In the data rows, zero lies at 4.5, halfway between 4 and 5.
The table, row by row:
(6, 4, 5, 5, 5, 5, 3, 5, 7, 6, 6, 5, 6, 4, 5, 2, 8, 3, 2, 7, 6, 5, 4, 5,
 6, 4, 4, 5, 4, 4, 5, 4, 4, 3, 8, 3)
(5, 3, 6, 2, 4, 1, 4, 1, 6, 5, 4, 4, 2, 5, 4, 8, 2, 7, 5, 8, 5, 3, 1, 3,
 4, 6, 4, 1, 5, 3, 0, 4, 1, 6, 3, 6)
(5, 4, 6, 5, 5, 6, 3, 7, 3, 5, 5, 4, 7, 5, 4, 5, 5, 5, 3, 6, 6, 5, 5, 4,
 4, 5, 4, 1, 4, 4, 5, 3, 4, 5, 5, 3)
(6, 7, 3, 5, 3, 4, 5, 5, 6, 8, 4, 5, 3, 3, 4, 5, 6, 1, 4, 2, 3, 7, 6, 5,
 5, 7, 3, 9, 6, 6, 6, 6, 7, 4, 5, 0)
(4, 6, 7, 4, 6, 1, 4, 5, 6, 3, 3, 4, 3, 4, 1, 4, 4, 5, 6, 6, 9, 2, 4, 5,
 5, 1, 3, 3, 5, 3, 4, 5, 3, 5, 3, 7)
(6, 5, 3, 7, 6, 4, 5, 4, 3, 1, 5, 3, 5, 5, 6, 2, 2, 7, 6, 6, 4, 4, 5, 6,
 3, 4, 7, 4, 5, 7, 3, 2, 6, 4, 3, 6)
(6, 5, 4, 7, 2, 6, 7, 5, 6, 7, 4, 2, 2, 2, 7, 2, 8, 0, 4, 2, 2, 7, 5, 2,
 6, 5, 7, 8, 4, 8, 6, 8, 6, 5, 4, 1)
(3, 3, 6, 6, 3, 5, 4, 3, 2, 3, 1, 5, 3, 9, 2, 5, 3, 8, 6, 5, 7, 2, 5, 7,
 6, 4, 7, 1, 4, 3, 6, 2, 4, 5, 3, 8)
(7, 5, 2, 4, 3, 6, 6, 8, 4, 5, 5, 6, 6, 5, 8, 1, 5, 4, 5, 3, 6, 5, 5, 5,
 4, 2, 3, 6, 4, 6, 7, 6, 6, 6, 5, 2)
(3, 4, 2, 5, 9, 2, 4, 3, 1, 2, 6, 2, 4, 6, 4, 7, 3, 7, 5, 5, 4, 3, 4, 8,
 4, 3, 4, 2, 7, 3, 3, 4, 4, 8, 4, 7)
(3, 4, 4, 3, 7, 2, 6, 4, 2, 3, 5, 4, 2, 9, 5, 3, 4, 6, 4, 6, 8, 4, 2, 3,
 6, 3, 6, 1, 5, 4, 4, 3, 4, 3, 8, 5)
(3, 4, 4, 2, 3, 9, 6, 4, 6, 9, 5, 5, 5, 3, 7, 2, 6, 0, 6, 0, 0, 6, 8, 4,
 5, 4, 5, 9, 5, 7, 6, 7, 5, 3, 4, 0)
(6, 7, 5, 5, 2, 5, 5, 6, 5, 4, 3, 7, 3, 0, 6, 4, 1, 0, 5, 0, 1, 4, 5, 2,
 4, 8, 3, 9, 3, 6, 5, 5, 6, 4, 5, 1)
(5, 4, 3, 3, 3, 5, 8, 5, 5, 6, 6, 5, 6, 3, 6, 5, 4, 2, 5, 2, 0, 8, 5, 2,
 5, 7, 6, 9, 4, 4, 5, 7, 6, 3, 5, 0)
(5, 6, 3, 6, 3, 4, 4, 5, 4, 5, 3, 2, 6, 5, 2, 7, 4, 7, 4, 8, 9, 1, 5, 3,
 3, 4, 4, 0, 4, 5, 2, 2, 4, 6, 2, 8)
(5, 2, 5, 6, 4, 4, 3, 3, 2, 3, 5, 2, 8, 3, 4, 5, 5, 5, 5, 6, 6, 1, 4, 5,
 5, 5, 4, 2, 5, 3, 4, 6, 5, 4, 5, 5)
(3, 5, 3, 4, 5, 4, 7, 6, 4, 3, 5, 4, 5, 6, 3, 2, 6, 8, 3, 4, 6, 3, 6, 5,
 5, 4, 3, 3, 5, 3, 6, 6, 5, 5, 4, 6)
(6, 6, 4, 5, 1, 5, 5, 4, 6, 7, 4, 5, 0, 2, 7, 8, 3, 0, 3, 0, 1, 9, 8, 1,
 6, 8, 5, 9, 5, 7, 6, 7, 6, 4, 6, 0)
(3, 6, 3, 5, 4, 5, 3, 7, 4, 6, 5, 6, 5, 6, 4, 3, 5, 7, 4, 7, 4, 1, 5, 6,
 7, 5, 4, 2, 7, 4, 6, 2, 5, 3, 3, 7)
(4, 6, 5, 2, 5, 6, 3, 6, 6, 7, 7, 5, 7, 4, 5, 4, 4, 7, 4, 6, 4, 4, 4, 6,
 5, 3, 5, 8, 6, 8, 5, 7, 3, 5, 6, 4)
(7, 2, 4, 5, 7, 4, 6, 1, 2, 1, 4, 6, 6, 5, 2, 6, 4, 6, 4, 7, 5, 2, 5, 4,
 4, 3, 7, 3, 2, 1, 4, 5, 1, 3, 1, 9)
(1, 1, 4, 6, 3, 2, 5, 4, 3, 3, 2, 5, 6, 7, 5, 4, 3, 6, 5, 7, 4, 6, 4, 6,
 3, 2, 4, 2, 3, 5, 4, 3, 4, 4, 4, 6)
(6, 5, 6, 3, 4, 5, 3, 3, 8, 7, 7, 3, 4, 1, 6, 5, 3, 2, 4, 3, 3, 6, 4, 1,
 3, 7, 5, 9, 3, 6, 2, 5, 6, 4, 4, 1)
(6, 4, 7, 4, 6, 8, 3, 6, 4, 3, 3, 3, 5, 4, 4, 5, 3, 4, 6, 4, 7, 5, 4, 7,
 2, 3, 4, 2, 7, 3, 3, 7, 4, 5, 5, 4)
(4, 5, 4, 3, 8, 4, 4, 4, 4, 4, 5, 2, 5, 3, 4, 5, 2, 7, 6, 3, 6, 4, 3, 6,
 4, 4, 5, 2, 3, 4, 1, 5, 4, 6, 1, 8)
(2, 4, 6, 3, 3, 6, 5, 4, 5, 4, 7, 5, 2, 4, 6, 3, 6, 1, 5, 3, 3, 5, 3, 4,
 5, 4, 3, 9, 4, 5, 4, 4, 4, 4, 6, 2)
(5, 5, 3, 2, 4, 7, 6, 4, 7, 8, 4, 6, 4, 2, 3, 4, 3, 2, 5, 0, 0, 7, 5, 2,
 5, 4, 5, 9, 3, 6, 8, 8, 6, 5, 8, 0)
(4, 8, 4, 5, 6, 4, 5, 2, 5, 6, 5, 5, 2, 3, 6, 5, 5, 0, 1, 2, 1, 7, 4, 3,
 4, 5, 6, 9, 5, 7, 6, 6, 5, 6, 3, 3)
(5, 5, 5, 5, 6, 6, 3, 2, 4, 4, 3, 5, 8, 7, 2, 4, 5, 5, 4, 4, 6, 5, 7, 5,
 4, 3, 4, 3, 5, 3, 6, 3, 5, 5, 3, 5)
(5, 6, 3, 5, 3, 6, 4, 7, 6, 5, 7, 6, 4, 6, 5, 0, 7, 3, 4, 4, 5, 4, 3, 4,
 4, 6, 5, 4, 5, 7, 8, 5, 6, 4, 5, 5)
(3, 6, 3, 5, 4, 7, 4, 6, 4, 4, 5, 5, 7, 6, 3, 4, 3, 4, 3, 5, 6, 5, 4, 5,
 2, 4, 5, 3, 6, 3, 8, 3, 6, 6, 5, 8)
(8, 5, 7, 4, 3, 4, 1, 5, 8, 5, 5, 5, 6, 4, 5, 2, 6, 9, 4, 4, 5, 5, 5, 5,
 6, 6, 2, 2, 6, 6, 4, 6, 4, 5, 7, 3)
(2, 4, 3, 6, 5, 4, 5, 2, 7, 5, 5, 4, 4, 3, 6, 2, 5, 6, 6, 3, 6, 3, 3, 5,
 7, 5, 5, 3, 5, 3, 5, 4, 6, 6, 4, 6)
(7, 3, 2, 1, 6, 6, 4, 6, 4, 3, 7, 5, 7, 4, 7, 4, 6, 6, 5, 6, 5, 5, 1, 5,
 7, 4, 2, 3, 4, 4, 2, 2, 3, 4, 5, 4)
(4, 4, 4, 6, 7, 4, 4, 4, 4, 3, 4, 5, 7, 4, 2, 6, 6, 3, 4, 6, 5, 4, 4, 3,
 3, 5, 4, 5, 5, 1, 2, 3, 1, 4, 2, 5)
(6, 4, 5, 4, 0, 8, 6, 5, 6, 7, 8, 6, 0, 2, 6, 3, 5, 0, 4, 0, 0, 8, 4, 2,
 7, 7, 3, 9, 2, 9, 6, 8, 7, 3, 6, 1)
(5, 3, 4, 7, 5, 6, 5, 4, 4, 6, 7, 5, 5, 6, 4, 3, 6, 5, 6, 5, 4, 7, 7, 5,
 5, 2, 2, 5, 5, 9, 7, 7, 6, 5, 8, 4)
(4, 5, 6, 3, 7, 3, 4, 5, 2, 3, 3, 3, 5, 6, 4, 9, 4, 6, 5, 4, 8, 4, 2, 7,
 3, 4, 5, 0, 4, 2, 4, 3, 4, 4, 2, 7)
(3, 4, 4, 6, 4, 3, 5, 8, 3, 6, 3, 4, 5, 6, 4, 7, 2, 6, 4, 9, 5, 2, 3, 6,
 5, 3, 3, 2, 4, 5, 2, 2, 3, 3, 4, 7)
(2, 3, 5, 2, 6, 5, 6, 6, 4, 5, 4, 4, 7, 4, 6, 5, 5, 3, 6, 5, 5, 4, 5, 5,
 3, 1, 2, 4, 5, 1, 1, 2, 3, 3, 7, 5)
(7, 6, 5, 5, 6, 3, 3, 3, 6, 7, 4, 7, 3, 4, 4, 5, 5, 5, 6, 5, 6, 6, 7, 4,
 5, 2, 5, 1, 4, 3, 2, 4, 3, 3, 6, 7)
(4, 0, 3, 7, 4, 4, 5, 4, 2, 5, 3, 3, 2, 7, 3, 5, 4, 8, 5, 6, 4, 3, 3, 6,
 6, 4, 4, 1, 5, 3, 6, 5, 4, 5, 4, 7)
(3, 5, 7, 6, 3, 4, 5, 6, 6, 6, 4, 3, 5, 5, 5, 3, 5, 5, 4, 5, 6, 5, 4, 5,
 1, 4, 2, 7, 5, 5, 4, 6, 5, 4, 8, 3)
(6, 3, 5, 5, 5, 3, 3, 3, 4, 3, 5, 5, 4, 6, 4, 7, 5, 5, 3, 8, 7, 1, 5, 6,
 5, 4, 3, 3, 5, 5, 2, 4, 5, 4, 2, 8)
(5, 6, 5, 4, 3, 7, 4, 4, 6, 6, 5, 5, 3, 1, 5, 4, 4, 2, 3, 3, 2, 8, 4, 2,
 5, 6, 6, 9, 3, 5, 8, 4, 6, 3, 4, 1)
(2, 3, 3, 3, 3, 3, 4, 4, 2, 4, 3, 2, 7, 3, 4, 6, 4, 6, 4, 8, 7, 2, 2, 7,
 2, 6, 5, 2, 5, 4, 2, 6, 3, 6, 5, 6)
(4, 5, 7, 2, 3, 5, 3, 6, 8, 7, 4, 5, 3, 5, 6, 5, 6, 0, 2, 2, 0, 7, 9, 1,
 4, 9, 7, 9, 5, 7, 6, 8, 4, 3, 4, 1)
(6, 6, 5, 4, 5, 4, 6, 3, 7, 4, 5, 4, 5, 4, 8, 4, 6, 3, 7, 3, 2, 6, 5, 2,
 3, 6, 4, 7, 2, 8, 7, 4, 4, 3, 3, 1)
(4, 3, 4, 4, 1, 5, 3, 5, 5, 2, 5, 2, 0, 4, 6, 4, 5, 0, 4, 4, 1, 4, 5, 5,
 3, 7, 2, 9, 6, 7, 3, 3, 4, 6, 7, 0)
(5, 7, 5, 5, 2, 6, 7, 2, 8, 6, 5, 6, 3, 0, 7, 4, 6, 0, 6, 3, 0, 9, 6, 2,
 6, 7, 7, 9, 6, 8, 6, 6, 6, 2, 5, 1)
(3, 4, 6, 6, 6, 5, 3, 5, 4, 6, 6, 5, 4, 6, 6, 5, 4, 6, 4, 8, 6, 6, 4, 8,
 6, 5, 3, 2, 4, 4, 5, 3, 2, 6, 6, 7)
(2, 2, 5, 3, 3, 4, 4, 3, 2, 6, 4, 1, 7, 3, 1, 7, 4, 6, 3, 6, 7, 1, 6, 3,
 4, 3, 3, 1, 6, 3, 3, 3, 3, 5, 5, 6)
(4, 5, 3, 5, 6, 4, 5, 4, 2, 3, 2, 6, 5, 5, 6, 4, 4, 4, 4, 7, 4, 3, 4, 6,
 6, 5, 5, 0, 3, 4, 7, 3, 5, 6, 4, 7)
(6, 7, 6, 4, 0, 6, 7, 3, 8, 7, 4, 3, 4, 4, 6, 5, 7, 3, 5, 1, 1, 8, 3, 2,
 3, 5, 6, 9, 3, 7, 8, 6, 8, 3, 6, 2)
(7, 8, 6, 2, 5, 4, 3, 4, 4, 4, 4, 7, 2, 1, 3, 7, 4, 0, 4, 1, 2, 4, 5, 4,
 4, 6, 5, 7, 4, 5, 5, 5, 3, 2, 5, 1)
(3, 5, 6, 6, 6, 3, 5, 5, 2, 2, 4, 3, 6, 6, 3, 5, 3, 8, 5, 6, 8, 2, 2, 4,
 4, 7, 5, 1, 5, 2, 1, 1, 6, 3, 3, 7)
(0, 2, 8, 5, 6, 4, 5, 3, 5, 4, 4, 4, 4, 5, 3, 7, 2, 6, 7, 6, 4, 4, 1, 7,
 3, 2, 5, 0, 6, 3, 3, 3, 5, 6, 3, 6)
(4, 8, 4, 5, 5, 7, 4, 5, 7, 7, 4, 4, 5, 4, 4, 2, 5, 4, 5, 3, 5, 6, 5, 5,
 6, 3, 5, 7, 4, 4, 8, 6, 6, 5, 4, 5)
(5, 7, 5, 4, 7, 3, 4, 5, 6, 5, 7, 6, 5, 6, 5, 1, 5, 6, 2, 6, 6, 2, 6, 6,
 4, 5, 6, 4, 4, 2, 6, 2, 4, 8, 6, 7)
(4, 3, 4, 6, 5, 5, 6, 6, 3, 5, 3, 6, 6, 6, 5, 4, 6, 8, 4, 7, 6, 3, 4, 4,
 8, 1, 4, 0, 7, 2, 5, 4, 4, 7, 3, 7)
(5, 3, 2, 6, 4, 3, 6, 6, 4, 2, 3, 5, 3, 6, 6, 6, 4, 6, 6, 5, 3, 3, 3, 5,
 4, 4, 4, 2, 5, 1, 5, 5, 2, 9, 3, 8)
(5, 4, 5, 5, 6, 1, 3, 2, 2, 5, 3, 5, 4, 7, 5, 6, 3, 8, 4, 2, 9, 4, 6, 7,
 6, 4, 7, 0, 5, 3, 3, 5, 3, 5, 3, 9)
(4, 3, 3, 3, 5, 3, 4, 4, 5, 2, 5, 4, 5, 6, 4, 5, 3, 5, 4, 6, 4, 4, 7, 4,
 5, 3, 5, 3, 4, 3, 1, 4, 8, 4, 3, 5)
(5, 4, 5, 5, 6, 3, 3, 5, 3, 2, 6, 6, 5, 5, 2, 7, 3, 8, 7, 7, 7, 3, 6, 5,
 5, 5, 4, 2, 2, 3, 4, 4, 3, 7, 4, 6)
(6, 4, 4, 6, 7, 4, 2, 4, 4, 2, 3, 4, 5, 5, 2, 6, 6, 9, 5, 8, 8, 4, 4, 5,
 3, 5, 6, 5, 6, 3, 3, 2, 3, 3, 3, 5)
(5, 5, 3, 2, 6, 4, 4, 5, 2, 0, 3, 4, 5, 6, 3, 5, 5, 6, 3, 5, 8, 5, 2, 5,
 5, 4, 5, 1, 4, 3, 2, 5, 7, 5, 3, 6)
(3, 4, 6, 6, 2, 4, 8, 4, 6, 4, 3, 7, 3, 4, 7, 4, 5, 2, 3, 2, 2, 6, 6, 2,
 3, 7, 6, 8, 1, 8, 5, 7, 4, 2, 6, 1)
(4, 4, 7, 5, 7, 4, 3, 6, 4, 4, 6, 4, 6, 5, 3, 5, 5, 6, 4, 7, 7, 4, 4, 3,
 4, 5, 2, 2, 5, 3, 1, 4, 1, 2, 4, 7)
(4, 3, 6, 6, 5, 3, 6, 6, 4, 3, 1, 4, 6, 8, 0, 3, 4, 6, 6, 6, 5, 2, 4, 7,
 4, 6, 6, 1, 5, 4, 5, 2, 3, 7, 7, 8)
Each row belongs to one hidden group. Groups can overlap: rows of different groups may look alike.
Some rows of the table again, each followed by its group:
(6, 3, 5, 5, 5, 3, 3, 3, 4, 3, 5, 5, 4, 6, 4, 7, 5, 5, 3, 8, 7, 1, 5, 6,
 5, 4, 3, 3, 5, 5, 2, 4, 5, 4, 2, 8) --> HT
(5, 3, 4, 7, 5, 6, 5, 4, 4, 6, 7, 5, 5, 6, 4, 3, 6, 5, 6, 5, 4, 7, 7, 5,
 5, 2, 2, 5, 5, 9, 7, 7, 6, 5, 8, 4) --> HF
(3, 5, 3, 4, 5, 4, 7, 6, 4, 3, 5, 4, 5, 6, 3, 2, 6, 8, 3, 4, 6, 3, 6, 5,
 5, 4, 3, 3, 5, 3, 6, 6, 5, 5, 4, 6) --> ZL
(8, 5, 7, 4, 3, 4, 1, 5, 8, 5, 5, 5, 6, 4, 5, 2, 6, 9, 4, 4, 5, 5, 5, 5,
 6, 6, 2, 2, 6, 6, 4, 6, 4, 5, 7, 3) --> HF
(5, 3, 2, 6, 4, 3, 6, 6, 4, 2, 3, 5, 3, 6, 6, 6, 4, 6, 6, 5, 3, 3, 3, 5,
 4, 4, 4, 2, 5, 1, 5, 5, 2, 9, 3, 8) --> HT
(7, 5, 2, 4, 3, 6, 6, 8, 4, 5, 5, 6, 6, 5, 8, 1, 5, 4, 5, 3, 6, 5, 5, 5,
 4, 2, 3, 6, 4, 6, 7, 6, 6, 6, 5, 2) --> HF
(5, 4, 6, 5, 5, 6, 3, 7, 3, 5, 5, 4, 7, 5, 4, 5, 5, 5, 3, 6, 6, 5, 5, 4,
 4, 5, 4, 1, 4, 4, 5, 3, 4, 5, 5, 3) --> ZL
(4, 5, 4, 3, 8, 4, 4, 4, 4, 4, 5, 2, 5, 3, 4, 5, 2, 7, 6, 3, 6, 4, 3, 6,
 4, 4, 5, 2, 3, 4, 1, 5, 4, 6, 1, 8) --> HT
(6, 4, 7, 4, 6, 8, 3, 6, 4, 3, 3, 3, 5, 4, 4, 5, 3, 4, 6, 4, 7, 5, 4, 7,
 2, 3, 4, 2, 7, 3, 3, 7, 4, 5, 5, 4) --> ZL
(3, 4, 6, 6, 6, 5, 3, 5, 4, 6, 6, 5, 4, 6, 6, 5, 4, 6, 4, 8, 6, 6, 4, 8,
 6, 5, 3, 2, 4, 4, 5, 3, 2, 6, 6, 7) --> HT
(3, 6, 3, 5, 4, 5, 3, 7, 4, 6, 5, 6, 5, 6, 4, 3, 5, 7, 4, 7, 4, 1, 5, 6,
 7, 5, 4, 2, 7, 4, 6, 2, 5, 3, 3, 7) --> HT
(5, 5, 5, 5, 6, 6, 3, 2, 4, 4, 3, 5, 8, 7, 2, 4, 5, 5, 4, 4, 6, 5, 7, 5,
 4, 3, 4, 3, 5, 3, 6, 3, 5, 5, 3, 5) --> ZL
(4, 8, 4, 5, 5, 7, 4, 5, 7, 7, 4, 4, 5, 4, 4, 2, 5, 4, 5, 3, 5, 6, 5, 5,
 6, 3, 5, 7, 4, 4, 8, 6, 6, 5, 4, 5) --> HF
(7, 2, 4, 5, 7, 4, 6, 1, 2, 1, 4, 6, 6, 5, 2, 6, 4, 6, 4, 7, 5, 2, 5, 4,
 4, 3, 7, 3, 2, 1, 4, 5, 1, 3, 1, 9) --> HT
(6, 7, 5, 5, 2, 5, 5, 6, 5, 4, 3, 7, 3, 0, 6, 4, 1, 0, 5, 0, 1, 4, 5, 2,
 4, 8, 3, 9, 3, 6, 5, 5, 6, 4, 5, 1) --> QR
(4, 0, 3, 7, 4, 4, 5, 4, 2, 5, 3, 3, 2, 7, 3, 5, 4, 8, 5, 6, 4, 3, 3, 6,
 6, 4, 4, 1, 5, 3, 6, 5, 4, 5, 4, 7) --> HT
(4, 5, 7, 2, 3, 5, 3, 6, 8, 7, 4, 5, 3, 5, 6, 5, 6, 0, 2, 2, 0, 7, 9, 1,
 4, 9, 7, 9, 5, 7, 6, 8, 4, 3, 4, 1) --> QR
(3, 4, 6, 6, 2, 4, 8, 4, 6, 4, 3, 7, 3, 4, 7, 4, 5, 2, 3, 2, 2, 6, 6, 2,
 3, 7, 6, 8, 1, 8, 5, 7, 4, 2, 6, 1) --> QR
(2, 4, 3, 6, 5, 4, 5, 2, 7, 5, 5, 4, 4, 3, 6, 2, 5, 6, 6, 3, 6, 3, 3, 5,
 7, 5, 5, 3, 5, 3, 5, 4, 6, 6, 4, 6) --> HT
(4, 6, 5, 2, 5, 6, 3, 6, 6, 7, 7, 5, 7, 4, 5, 4, 4, 7, 4, 6, 4, 4, 4, 6,
 5, 3, 5, 8, 6, 8, 5, 7, 3, 5, 6, 4) --> HF
(3, 5, 6, 6, 6, 3, 5, 5, 2, 2, 4, 3, 6, 6, 3, 5, 3, 8, 5, 6, 8, 2, 2, 4,
 4, 7, 5, 1, 5, 2, 1, 1, 6, 3, 3, 7) --> HT
(5, 6, 3, 6, 3, 4, 4, 5, 4, 5, 3, 2, 6, 5, 2, 7, 4, 7, 4, 8, 9, 1, 5, 3,
 3, 4, 4, 0, 4, 5, 2, 2, 4, 6, 2, 8) --> HT
(6, 5, 6, 3, 4, 5, 3, 3, 8, 7, 7, 3, 4, 1, 6, 5, 3, 2, 4, 3, 3, 6, 4, 1,
 3, 7, 5, 9, 3, 6, 2, 5, 6, 4, 4, 1) --> QR
(4, 6, 7, 4, 6, 1, 4, 5, 6, 3, 3, 4, 3, 4, 1, 4, 4, 5, 6, 6, 9, 2, 4, 5,
 5, 1, 3, 3, 5, 3, 4, 5, 3, 5, 3, 7) --> ZL
(6, 6, 4, 5, 1, 5, 5, 4, 6, 7, 4, 5, 0, 2, 7, 8, 3, 0, 3, 0, 1, 9, 8, 1,
 6, 8, 5, 9, 5, 7, 6, 7, 6, 4, 6, 0) --> QR
(2, 3, 3, 3, 3, 3, 4, 4, 2, 4, 3, 2, 7, 3, 4, 6, 4, 6, 4, 8, 7, 2, 2, 7,
 2, 6, 5, 2, 5, 4, 2, 6, 3, 6, 5, 6) --> HT
(5, 5, 3, 2, 6, 4, 4, 5, 2, 0, 3, 4, 5, 6, 3, 5, 5, 6, 3, 5, 8, 5, 2, 5,
 5, 4, 5, 1, 4, 3, 2, 5, 7, 5, 3, 6) --> ZL
(3, 4, 4, 6, 4, 3, 5, 8, 3, 6, 3, 4, 5, 6, 4, 7, 2, 6, 4, 9, 5, 2, 3, 6,
 5, 3, 3, 2, 4, 5, 2, 2, 3, 3, 4, 7) --> ZL
(6, 7, 3, 5, 3, 4, 5, 5, 6, 8, 4, 5, 3, 3, 4, 5, 6, 1, 4, 2, 3, 7, 6, 5,
 5, 7, 3, 9, 6, 6, 6, 6, 7, 4, 5, 0) --> QR
(7, 8, 6, 2, 5, 4, 3, 4, 4, 4, 4, 7, 2, 1, 3, 7, 4, 0, 4, 1, 2, 4, 5, 4,
 4, 6, 5, 7, 4, 5, 5, 5, 3, 2, 5, 1) --> QR
(6, 4, 5, 5, 5, 5, 3, 5, 7, 6, 6, 5, 6, 4, 5, 2, 8, 3, 2, 7, 6, 5, 4, 5,
 6, 4, 4, 5, 4, 4, 5, 4, 4, 3, 8, 3) --> HF
(5, 5, 3, 2, 4, 7, 6, 4, 7, 8, 4, 6, 4, 2, 3, 4, 3, 2, 5, 0, 0, 7, 5, 2,
 5, 4, 5, 9, 3, 6, 8, 8, 6, 5, 8, 0) --> QR
(2, 2, 5, 3, 3, 4, 4, 3, 2, 6, 4, 1, 7, 3, 1, 7, 4, 6, 3, 6, 7, 1, 6, 3,
 4, 3, 3, 1, 6, 3, 3, 3, 3, 5, 5, 6) --> ZL
(4, 3, 4, 6, 5, 5, 6, 6, 3, 5, 3, 6, 6, 6, 5, 4, 6, 8, 4, 7, 6, 3, 4, 4,
 8, 1, 4, 0, 7, 2, 5, 4, 4, 7, 3, 7) --> HT
(5, 6, 3, 5, 3, 6, 4, 7, 6, 5, 7, 6, 4, 6, 5, 0, 7, 3, 4, 4, 5, 4, 3, 4,
 4, 6, 5, 4, 5, 7, 8, 5, 6, 4, 5, 5) --> HF
(6, 7, 6, 4, 0, 6, 7, 3, 8, 7, 4, 3, 4, 4, 6, 5, 7, 3, 5, 1, 1, 8, 3, 2,
 3, 5, 6, 9, 3, 7, 8, 6, 8, 3, 6, 2) --> QR
(7, 6, 5, 5, 6, 3, 3, 3, 6, 7, 4, 7, 3, 4, 4, 5, 5, 5, 6, 5, 6, 6, 7, 4,
 5, 2, 5, 1, 4, 3, 2, 4, 3, 3, 6, 7) --> ZL
(5, 4, 3, 3, 3, 5, 8, 5, 5, 6, 6, 5, 6, 3, 6, 5, 4, 2, 5, 2, 0, 8, 5, 2,
 5, 7, 6, 9, 4, 4, 5, 7, 6, 3, 5, 0) --> QR
(5, 4, 5, 5, 6, 3, 3, 5, 3, 2, 6, 6, 5, 5, 2, 7, 3, 8, 7, 7, 7, 3, 6, 5,
 5, 5, 4, 2, 2, 3, 4, 4, 3, 7, 4, 6) --> HT
(4, 8, 4, 5, 6, 4, 5, 2, 5, 6, 5, 5, 2, 3, 6, 5, 5, 0, 1, 2, 1, 7, 4, 3,
 4, 5, 6, 9, 5, 7, 6, 6, 5, 6, 3, 3) --> QR
(4, 5, 3, 5, 6, 4, 5, 4, 2, 3, 2, 6, 5, 5, 6, 4, 4, 4, 4, 7, 4, 3, 4, 6,
 6, 5, 5, 0, 3, 4, 7, 3, 5, 6, 4, 7) --> ZL
(5, 7, 5, 4, 7, 3, 4, 5, 6, 5, 7, 6, 5, 6, 5, 1, 5, 6, 2, 6, 6, 2, 6, 6,
 4, 5, 6, 4, 4, 2, 6, 2, 4, 8, 6, 7) --> ZL
(3, 4, 4, 2, 3, 9, 6, 4, 6, 9, 5, 5, 5, 3, 7, 2, 6, 0, 6, 0, 0, 6, 8, 4,
 5, 4, 5, 9, 5, 7, 6, 7, 5, 3, 4, 0) --> QR
(3, 5, 7, 6, 3, 4, 5, 6, 6, 6, 4, 3, 5, 5, 5, 3, 5, 5, 4, 5, 6, 5, 4, 5,
 1, 4, 2, 7, 5, 5, 4, 6, 5, 4, 8, 3) --> HF
(3, 3, 6, 6, 3, 5, 4, 3, 2, 3, 1, 5, 3, 9, 2, 5, 3, 8, 6, 5, 7, 2, 5, 7,
 6, 4, 7, 1, 4, 3, 6, 2, 4, 5, 3, 8) --> HT
(6, 4, 5, 4, 0, 8, 6, 5, 6, 7, 8, 6, 0, 2, 6, 3, 5, 0, 4, 0, 0, 8, 4, 2,
 7, 7, 3, 9, 2, 9, 6, 8, 7, 3, 6, 1) --> QR
(1, 1, 4, 6, 3, 2, 5, 4, 3, 3, 2, 5, 6, 7, 5, 4, 3, 6, 5, 7, 4, 6, 4, 6,
 3, 2, 4, 2, 3, 5, 4, 3, 4, 4, 4, 6) --> ZL
(3, 6, 3, 5, 4, 7, 4, 6, 4, 4, 5, 5, 7, 6, 3, 4, 3, 4, 3, 5, 6, 5, 4, 5,
 2, 4, 5, 3, 6, 3, 8, 3, 6, 6, 5, 8) --> HT
(5, 3, 6, 2, 4, 1, 4, 1, 6, 5, 4, 4, 2, 5, 4, 8, 2, 7, 5, 8, 5, 3, 1, 3,
 4, 6, 4, 1, 5, 3, 0, 4, 1, 6, 3, 6) --> HT
(6, 5, 3, 7, 6, 4, 5, 4, 3, 1, 5, 3, 5, 5, 6, 2, 2, 7, 6, 6, 4, 4, 5, 6,
 3, 4, 7, 4, 5, 7, 3, 2, 6, 4, 3, 6) --> ZL
